One turn sends every row of this set to another row. A few are shown first. Where does it send the rows asked after them?
Sutid:  2.733 -2.162 -0.655 -1.279  3.279 -0.641 -1.797 -1.786  0.505  1.872  2.021 -1.847 -0.392  0.170  0.016 -1.443 -0.661 -0.169 -1.461 -1.656  1.531  1.056  0.975  0.009  2.248 -3.153 -3.150 -0.293  0.687  0.077 -0.804 -2.410 -0.010  0.566  1.702  0.218  3.390  1.165 -1.386 -1.832 -0.270 -2.443 -1.290  2.797  2.652  0.480  0.447  0.937 -0.943  3.384 -1.812 -0.294 -0.981 -0.473 -0.677  4.464 -2.060 -1.788 -1.413  1.149 -0.138
tesu:  1.930  1.293  0.569 -3.344  2.711 -0.594  0.398 -1.827 -0.325 -1.578  2.064  2.016 -0.370  0.688 -0.691  0.620  1.308  1.079 -0.264 -2.400  2.694 -0.954 -1.288  0.524  0.391  0.949 -2.026  1.310 -0.908  2.185 -0.012 -3.959  0.747  1.260 -0.539  1.524  3.920 -0.285  2.660 -0.374  0.571 -1.456 -2.811  1.552 -1.261  0.648 -1.270  0.841 -2.124  3.331  0.645  0.156 -0.179 -0.537 -3.458  3.020  2.403  0.397 -0.551 -1.185 -1.248
Vese:  2.681  1.074 -0.077 -0.253  0.658  0.279  1.468 -3.134  0.082  0.724  2.138 -0.018  0.051  0.805 -2.429 -3.675 -1.277  1.367 -2.184 -2.238  3.524 -0.548  2.487 -0.390 -0.261 -2.181 -2.509 -1.541 -1.079 -1.199 -0.809 -4.326  2.027 -0.380 -0.457 -0.795  3.766  3.846  1.995  0.590  2.974 -2.936  0.347  0.979  3.514  0.290 -0.403 -1.477 -4.297  1.891  0.488  0.130 -0.250  1.128 -0.457  5.269  0.753  0.423 -2.302 -1.128 -0.893
nuro:  5.212  0.421 -0.093 -0.916 -0.218  1.004 -0.608 -0.458  0.236  2.132  2.632  1.852 -0.054  0.288 -2.376 -2.454 -1.944  2.368 -0.691 -0.164  2.015  0.485 -2.385 -2.070 -1.334  0.851 -1.321  0.830  1.381  0.726 -0.181 -3.338  1.052 -0.136  2.004 -0.135  2.808 -0.355  3.922  0.364  1.635 -4.406 -2.538  1.902  0.029  2.656 -1.508  1.374 -0.963 -0.097  0.064 -0.881  1.167  0.169 -1.321  2.181 -2.170 -0.032 -1.992  0.056 -3.068
Sezi:  2.729 -1.622  1.442 -1.011 -0.345  0.238  0.670 -1.959  0.612  1.291  1.394  1.508 -1.449  1.525 -2.207 -0.250 -1.996  1.498 -1.117 -1.548 -0.778 -1.538 -2.691  4.022 -0.525 -0.781 -0.668 -1.414 -1.026  0.420 -0.192 -3.847  1.177  0.550 -2.168 -0.198  1.741  0.161  1.049 -2.081 -0.190 -3.244  0.723  2.300  3.611  0.799  1.163  0.456 -2.958  1.440 -0.661  1.732  0.292 -1.188 -3.660  4.886 -0.211 -2.653  0.422  1.462 -1.105
befi:  2.609 -0.197  0.294 -2.155  2.867  2.335 -0.976 -2.811  1.879  0.890  2.843 -0.588 -0.347 -0.772 -0.086 -1.772 -1.036 -0.553 -0.845 -3.129  1.671 -0.886 -1.784  1.339  1.468 -3.991 -0.290  0.832 -0.277 -0.454  1.837 -2.376  0.590  3.449  0.792  0.241  4.020  0.567  1.249  0.009 -0.628 -2.198 -2.470  2.497  2.048  1.217 -0.664 -0.147 -1.845  3.961  0.048 -0.927 -1.775 -2.641 -1.076  1.807 -0.367 -1.707 -1.818  0.334  0.998
vul:  5.291  0.407  0.428 -1.928  2.513 -0.812 -0.580 -2.935 -1.047  1.049  2.210  2.924 -1.704  0.363 -0.863 -2.276 -0.988  1.841 -2.230 -1.044  0.584 -2.239 -2.591  2.120 -0.932 -0.532 -0.701  0.735 -0.156  0.695 -0.665 -4.511  1.406  2.190 -0.426 -1.602  1.767  1.644  0.602 -1.535 -1.151 -2.245 -1.415  1.876  3.437  1.056  0.361 -2.401 -2.064 -0.054 -0.513  2.082  1.245 -0.458 -3.030  3.518 -1.262 -1.701  1.522 -0.273 -1.482
lod:  1.815  0.224  0.184 -2.395  2.285 -1.474 -1.285 -0.048 -1.665 -0.981  1.147  1.072  0.172  0.508 -1.473  0.691  2.194  1.184 -1.820 -2.015  1.142 -2.184 -0.425  1.523 -0.082  2.432 -0.956  0.899 -1.516  2.016 -0.342 -2.743  0.195  0.364 -1.320  2.711  3.024  1.483 -0.148 -1.942  0.344 -1.366 -3.375  0.196  0.027  1.184 -0.274  0.566 -1.656  1.932 -0.388 -0.573 -0.362  0.364 -2.154  5.288 -0.637 -0.152 -0.372 -0.627 -1.782
mafeb:  0.940 -1.590  0.396 -0.421 -1.688 -0.472  0.845 -0.407 -0.923  1.711 -0.973  0.803 -0.181 -0.117 -1.739 -0.699 -0.064  0.395 -1.918 -1.332  1.395 -1.388 -0.279 -0.898 -0.742 -1.785 -2.433  2.332 -0.100  0.187 -0.500 -3.882  0.407  0.160 -1.146  0.420  2.645 -0.508  2.744  1.347 -1.008  0.382 -0.568  1.623  0.850  0.319 -2.452  4.196 -2.901  0.915  1.047 -0.994  1.489 -1.604 -0.501  5.948  0.173 -2.270 -1.799  2.362 -0.155
Vor:  2.604 -1.476  1.172  0.034  0.471  0.375  0.747 -3.644  1.496  1.044  2.581 -0.326  0.938 -0.480 -5.969 -3.955 -1.910 -2.228 -2.708 -2.148  1.776 -1.377  0.427  0.481  0.309 -0.985  1.127  0.623 -0.869 -0.810  0.161 -2.987  2.146  3.039 -0.311  1.473  1.990 -0.876  0.719 -1.335  0.412 -3.062 -1.357 -1.413  2.183  1.409  0.683  0.415 -3.154  0.555  1.037 -0.110  1.423  0.514  0.171  4.132 -0.721 -2.722 -3.532  0.791 -2.242
big:  3.084  0.947  1.653 -0.725 -1.767  0.226 -0.095 -2.141 -1.030  1.166 -0.742  1.368  1.069  2.393 -3.979 -2.014 -1.301  0.107 -1.793 -1.668  1.503 -0.374 -2.199 -0.972  0.074 -1.132 -0.754  2.799 -0.139 -0.846 -0.160 -3.832  1.039  1.022 -1.292 -0.265  1.809 -1.363  3.593  1.245 -1.445 -0.922 -0.922  0.618  1.332  1.642 -0.617  4.337 -1.425 -0.038  0.880 -0.920  1.397 -1.090 -0.101  4.941  1.486 -2.715 -0.661  2.312  0.303
Riv:  1.818 -0.091  1.200 -2.382  2.015  0.234  0.176 -0.412 -1.455  2.215  1.371  1.866 -0.205 -1.910 -1.019 -0.014  0.696  0.839 -3.170 -2.054  0.438 -2.315 -2.746  0.583 -1.207  2.385  0.911  0.205 -1.182  0.793 -0.749 -3.406  0.144  0.476 -2.142  0.954  3.050  1.337 -1.705 -0.542 -0.948 -2.333 -3.854  0.478  2.745  1.439 -0.442  1.905 -1.075  2.768  0.039 -1.955 -0.430 -0.699 -1.584  3.790 -0.356 -1.671 -1.054  0.030 -1.353
Rozo:  4.407  0.912  1.348 -1.732  0.947  0.763 -0.298 -0.563  0.009  1.271  1.277  0.323 -0.216 -0.573 -3.157 -1.035 -0.587  1.853 -0.681 -0.753  2.128 -1.361 -1.703 -2.291 -0.120 -0.144  0.511  1.244  0.553  0.612  0.672 -3.830  0.448 -0.991  1.555  2.465  3.397  2.123  4.157  1.488  3.266 -2.555 -0.894  1.059 -0.779  2.030 -1.418  0.812 -1.470  0.288  2.317 -0.720 -0.384 -0.830 -1.804  2.253 -2.216 -0.417 -2.975  0.176 -2.045
rol:  1.646 -0.681 -1.972 -0.581  1.642 -0.316  1.202 -1.087  2.707  0.265  2.036 -0.211  0.868  2.967 -4.154 -3.474 -2.204  0.626 -2.121 -3.013  1.421 -0.732  2.281  1.511  0.506 -1.817 -2.703  0.746 -1.173  1.332  0.254 -3.580  0.664  2.215  0.972 -1.080  3.341  0.303  2.164 -0.084  0.907 -1.487 -1.908  0.621  2.717 -0.357 -0.249  0.529 -5.156  0.419 -2.586 -0.436 -0.075  1.131 -0.455  4.439  1.976 -0.995 -3.114  0.033 -2.375
niza:  2.419 -1.386 -0.761  0.925 -0.147  0.531 -0.681 -0.680  0.863 -0.177  0.662 -0.543  2.489 -0.557 -3.294 -3.822 -0.848  1.373 -1.340 -2.480  0.451 -1.715  1.613 -2.057 -1.375 -2.402 -0.629 -0.032 -0.072 -0.703 -1.277 -4.356  2.281  2.276 -2.304  0.871  3.636  2.699  0.454 -0.941  2.608 -2.777 -0.928 -0.345  2.887 -0.935  0.190  0.746 -0.984  2.671  1.214  0.878  1.357  0.134  0.383  4.836 -1.010 -1.475 -3.443 -1.608 -0.396
Fafov:  2.472  0.835  1.781 -1.890  2.362  0.776 -1.247 -2.660  1.191 -0.933  1.738 -0.207  0.395  1.635 -1.749 -1.098 -1.651 -2.053 -0.534 -2.764  1.453 -0.206 -0.064  0.492  3.019 -3.361 -1.935  0.130 -1.274 -0.873  0.189 -2.950  1.164  0.211 -1.001  2.363  3.770  0.986 -0.534 -1.252  0.343 -1.477 -0.271  2.186 -0.613  1.657  1.840 -1.355 -0.566  2.098 -1.133 -0.204 -2.526 -0.793 -0.443  4.810 -1.692 -1.994 -1.337 -0.491  0.302
Dom:  2.629 -2.494 -1.545  0.191  1.382  1.540  2.724 -2.658  0.436  0.099  1.351  0.678  0.661 -1.103 -1.725 -4.521  0.227  2.316 -0.581 -4.838  1.456 -0.901  0.963 -0.160 -1.220 -1.722 -2.475  0.122 -0.771 -0.752 -0.019 -0.626  1.668  2.523  0.140 -1.066  2.227  1.350  0.828  0.947  0.447 -4.334 -1.021 -0.319  0.490 -0.193  0.034 -0.462 -3.280  1.189  0.660  1.150  1.691  0.952 -0.637  5.176  0.431 -1.906 -1.639 -0.668 -1.696
sopo:  1.290  0.088 -0.641  0.496  0.576  0.081  1.389 -2.624  3.416  1.377 -0.336  0.386  1.267 -0.727 -3.404 -3.849 -3.543 -1.370 -2.518 -2.517 -0.744  0.203  0.399 -1.440  0.634  0.062  0.529  0.197 -1.355 -0.150 -0.049 -3.880  1.628  1.462  0.106  0.715  3.815  2.170  1.409 -0.433  1.854 -3.049 -0.606  1.922  3.930  0.563  2.308 -0.772 -0.188  0.434 -1.002  0.368  0.497  0.367  0.102  2.999  1.636 -1.457 -3.802 -1.043 -2.802
rofof:  3.343 -1.489  1.100 -0.421  1.831 -1.213 -0.605 -2.067  0.847  0.789  0.255  1.903  0.061  0.190 -2.099  0.246 -1.559  0.531  0.061 -1.796 -1.800 -0.523 -2.322  1.073  0.881 -0.919 -2.709 -1.148  1.987  1.472 -0.342 -4.084  0.137  1.124 -0.389 -2.581  0.901  0.115  0.306 -1.130  1.427 -2.483 -1.157  1.375  4.764  0.496  2.020  1.080  0.295  2.577  0.054  2.518  0.693 -1.986 -1.102  3.772 -0.019 -2.288  0.444  0.177 -0.471
nobi:  2.297  0.324 -0.105 -0.002  2.174 -1.522 -0.659 -0.782  0.927  3.782 -0.234  1.597  0.982 -0.102 -2.638 -0.785  0.574 -1.085 -1.063 -2.477  1.955 -0.121 -1.692 -1.829  0.535 -0.520 -0.774  1.195  0.605 -0.028  0.024 -2.419 -1.483 -1.168  2.079  0.817  2.335  0.427  4.642  1.081  0.612 -0.601 -1.336  1.349  1.559  2.129 -2.165  3.200 -0.552  0.799  2.483  0.574  0.692 -0.348 -0.241  4.655  0.449 -1.526 -1.426 -0.418 -1.101
vad:  2.108  0.570 -0.525 -2.535  1.014  1.381  1.233 -0.338 -2.845  0.490 -1.369  2.904  0.860  0.152  0.249 -3.123 -0.928  1.487 -2.029  0.329  0.624 -1.060 -0.529 -1.291 -0.442  0.081 -0.890  1.455 -0.296  0.266  0.389 -4.204  0.666 -2.217 -0.397 -0.848  3.303  1.017  0.099 -0.070  1.075 -0.066 -1.379  1.808  1.391  1.860 -1.870  1.055 -3.781 -1.148 -0.360 -1.434  0.933 -1.408 -0.109  3.865  2.072 -1.905 -1.433  2.141  0.038
vub:  2.939  0.746 -0.859  1.222  0.162  0.022  3.111 -2.197  0.080  0.634  2.655  1.506  1.505  0.373 -2.113 -2.795 -0.686 -0.253 -2.068 -0.616  1.648 -0.767  1.909  0.068  0.196 -2.042 -2.234  2.577 -1.353  0.724  1.145 -1.408  0.746  2.717  0.755 -0.487  2.085  2.434  0.673 -0.762  0.200 -0.869 -2.382 -0.408  4.178  1.917  0.935 -0.881 -2.862  2.310  0.685  0.494  0.336  1.613  0.917  2.846  0.064 -3.051 -2.934 -1.042 -2.434
zela:  0.954 -0.240  2.811 -1.897  2.630 -0.469  0.894 -2.702  0.256  2.556  0.822  0.395 -0.798 -0.750 -1.646  1.376 -0.792 -0.209 -3.022 -1.698  1.380 -1.051 -1.749 -1.207 -0.570  1.631 -0.260 -1.182 -0.131  0.227 -2.197 -5.149  0.975 -0.876 -1.971  0.797  4.606 -0.414 -1.058  0.834  1.302 -2.341 -1.380  2.128  2.116  0.288  0.116  2.426 -1.424  3.555  0.445 -1.587 -1.111 -1.721 -2.490  4.881  0.966 -2.594 -0.825  0.402 -0.850
Ses:  2.800  0.721  1.695 -1.223  2.376 -0.750 -0.333 -1.213  2.031 -0.136  1.387  1.867 -1.188  2.370 -3.485 -0.505 -1.875 -0.174 -0.655 -0.860 -0.585 -1.983  0.477  1.739 -0.278 -0.726 -2.109  0.073 -0.195  0.353 -0.628 -5.565  0.705  1.738 -1.131 -1.493  2.189  2.016  2.528 -0.950  0.527 -1.911 -1.634  2.484  0.828  1.093  0.533 -1.462 -0.340  1.339 -1.971  1.585  0.580  0.298 -3.220  4.384 -2.498 -0.370  1.986 -2.109 -1.071
ditu:  1.004 -0.090 -0.403 -1.992  0.805  1.090 -0.437 -1.242  1.247  1.780  3.410 -0.084 -0.429  0.176  1.600 -1.840 -1.884 -0.494  0.031 -2.351  2.244 -0.664 -1.891  2.119  0.990 -3.551 -1.738 -0.416 -1.681 -1.224 -0.746 -4.283  2.532  0.036 -0.969  1.075  4.116 -1.143 -0.175 -1.275 -1.418 -1.571 -0.664  2.234  2.718  1.436  0.420  0.920 -1.622  1.445 -2.350 -1.923 -1.531 -0.441 -2.472  3.523 -0.783 -1.321 -2.803 -0.516 -0.616
tubip:  4.004 -0.510 -0.983 -1.055  0.384  0.304  2.203 -3.345  1.204  0.436  2.101  0.608  0.516  0.307 -1.446 -4.612 -2.929  1.027 -1.834 -1.755  1.950  0.798  0.965 -1.908  1.015 -1.447 -2.370  1.903  1.156  0.616 -2.266 -5.617  1.904  2.112 -1.807 -0.432  3.770 -0.937  1.708 -1.097  2.027 -3.148 -1.639  0.227  2.288 -0.292  0.306 -0.154 -3.851  0.570 -0.748  1.091 -0.288 -0.231 -0.279  1.849  0.607 -1.129 -4.363 -0.933 -2.939
gonud:  2.106 -0.592  1.235 -2.579  3.813 -0.104  0.250 -3.119  0.660  1.245 -0.221  1.058 -1.395 -0.432 -0.789  0.390  0.198  0.457 -1.927 -2.802  1.240 -0.044 -0.040 -1.803  0.443  1.146 -2.132  0.193  0.945  1.830 -0.887 -4.407  0.666  0.652  0.053  0.196  3.990  0.357  1.318  1.183  1.652 -2.351 -2.046  3.640 -0.022 -1.587 -0.903  1.766 -0.584  4.314  0.728 -0.232 -0.330 -1.177 -2.690  3.187  2.926 -1.068  0.478 -0.606 -1.544
lepa:  1.970  0.386  0.088 -1.995  1.407  0.346  2.150 -2.120  0.335 -0.756  1.282  0.217  4.531  0.169 -2.943 -3.662 -0.954 -0.194  0.239 -2.315  1.393 -0.287 -0.241  1.326 -0.046 -0.787 -0.552 -1.047 -1.725 -3.069  0.343 -2.127  1.137  1.031 -0.660 -0.205  2.595  1.407  2.272 -1.646  1.378 -2.491  0.323 -1.551  3.828  1.725  0.129  0.695 -2.379  2.029  0.684  0.626  1.163  0.525 -0.606  4.542  2.540 -0.877 -3.641  0.139 -0.035
lon:  2.967  1.221  0.505 -0.021  0.736 -0.651 -0.215 -1.080  0.645 -0.841  0.823  0.269  0.678  1.603 -2.024 -2.572 -2.809  2.741 -1.997  0.557  0.547 -0.083 -0.890  0.604 -0.885  1.191 -0.370  0.728  0.228 -0.008  1.367 -2.260  0.699 -0.414  1.282 -0.939  4.264  0.293  2.161  1.135  3.042 -3.146 -1.858  2.113  0.699  2.615 -1.739  0.117 -4.151 -0.854 -2.021 -1.980 -0.172 -1.548 -1.193  5.682 -0.928 -0.199 -0.524  2.812 -1.638
Ges:  3.289  1.181 -0.191  0.881 -1.113 -1.069 -2.273 -0.448  1.172  3.019 -0.521  0.723 -0.034  1.953 -2.148 -1.043 -0.570  0.140 -0.912 -1.747  1.125 -0.120 -0.935 -1.446 -0.185 -0.288 -0.542  1.446  0.471 -0.418 -0.013 -3.568  1.685 -0.711  1.028  1.306  1.774  0.167  4.621  0.818  2.397 -1.170 -1.310  2.175  2.370  0.923 -0.124  2.905  0.971 -0.569  1.320 -0.325  0.975  0.822 -0.075  4.800  0.076 -1.370 -0.528 -1.095 -2.704
Sebov:  3.416 -0.544  1.169 -1.726  1.548  1.165 -1.170 -2.678  2.620  0.423  2.415  1.371  0.506  0.993 -3.425 -0.363 -1.230  0.421 -0.086 -0.802  0.534 -3.094 -2.404  0.771 -0.035 -0.927 -1.903  0.323  1.505 -0.310  0.052 -5.930  1.522  2.407 -0.828 -1.890  1.638 -0.302  3.198 -1.400  2.060 -1.314 -1.858  1.388  2.339  0.012  0.697  0.672 -1.756  2.270  0.053  1.351  0.110 -2.375 -3.431  1.254 -0.571 -1.647  0.912 -0.980  0.424
lofi:  3.191 -0.524 -0.270 -3.094  2.523  1.329 -2.619 -1.710 -0.386  1.002  1.368  0.502 -0.768 -0.736  0.382 -4.340 -0.188  0.079 -0.960 -4.087  0.728 -0.528 -0.495  0.101  2.803 -2.729 -0.618  0.923  0.095 -0.252 -0.038 -4.064  1.964  2.056 -0.376  1.205  1.964  2.036 -0.979 -1.026 -1.572 -1.892 -2.530  1.617  1.661 -0.446  1.631 -0.388  0.379  0.601 -1.661 -1.611 -0.760 -0.425 -0.748  2.251 -0.384 -0.816 -0.603  0.459 -0.863
pomam:  1.557 -0.277 -0.702 -1.275  2.127  2.259  1.305 -1.927  2.501  2.557  2.747  2.284  2.215 -0.359 -3.057 -5.342 -1.984  0.486 -2.235 -4.172  2.482 -0.421 -0.498 -1.449 -1.767 -0.876 -0.753 -0.544  0.467 -1.666 -2.606 -3.549  0.290  2.232 -1.375 -0.951  3.436  0.601  2.915  0.370  0.958 -2.466 -1.205 -0.690  2.420  0.712 -1.797 -0.629 -1.134  1.853 -1.998  0.492 -0.133  0.736  0.118  4.346  0.507 -0.652 -2.274 -1.316 -0.281
zazog:  4.362  0.112 -0.167 -0.010 -0.405  1.564  0.252 -1.983 -1.801 -0.140 -2.671  2.332  0.934  1.550 -0.958 -2.697 -1.743  1.587 -2.740 -0.069 -0.902 -0.820 -0.161 -0.737 -1.436 -0.040 -1.707  2.851 -0.143  0.350  1.928 -1.559  0.546 -0.153 -0.560 -1.985  3.102  0.546  0.581  0.576  0.264 -2.204 -2.309  2.398  0.924  2.203 -1.081  1.364 -3.039  0.229  0.302 -0.766  0.329 -1.903  1.050  4.512  0.406 -3.483  0.030  0.922 -0.447
Gasof:  2.407  0.458  0.891 -1.382  2.366  0.232  0.525  1.073  0.589 -0.597  0.364  2.477 -0.149 -0.995 -2.006 -3.512 -1.919  2.072 -1.042 -1.186 -0.699  0.065 -1.021 -0.581 -0.409  1.146  0.038  1.176  0.113 -0.094  0.349 -2.607  0.453 -1.315 -0.269  0.761  3.267  0.288  0.959  2.349  2.774 -2.167 -1.675  1.415 -2.145  1.492 -2.009 -0.393 -2.210 -1.554 -1.559 -1.357 -0.670 -0.750 -1.139  5.132 -1.043 -0.268 -1.557  1.087 -2.361

rofof moves to -> vul
nuro moves to -> big
Vese moves to -> niza
And these:
mafeb moves to -> Gasof
Sutid moves to -> lofi
rol moves to -> sopo
tesu moves to -> zela

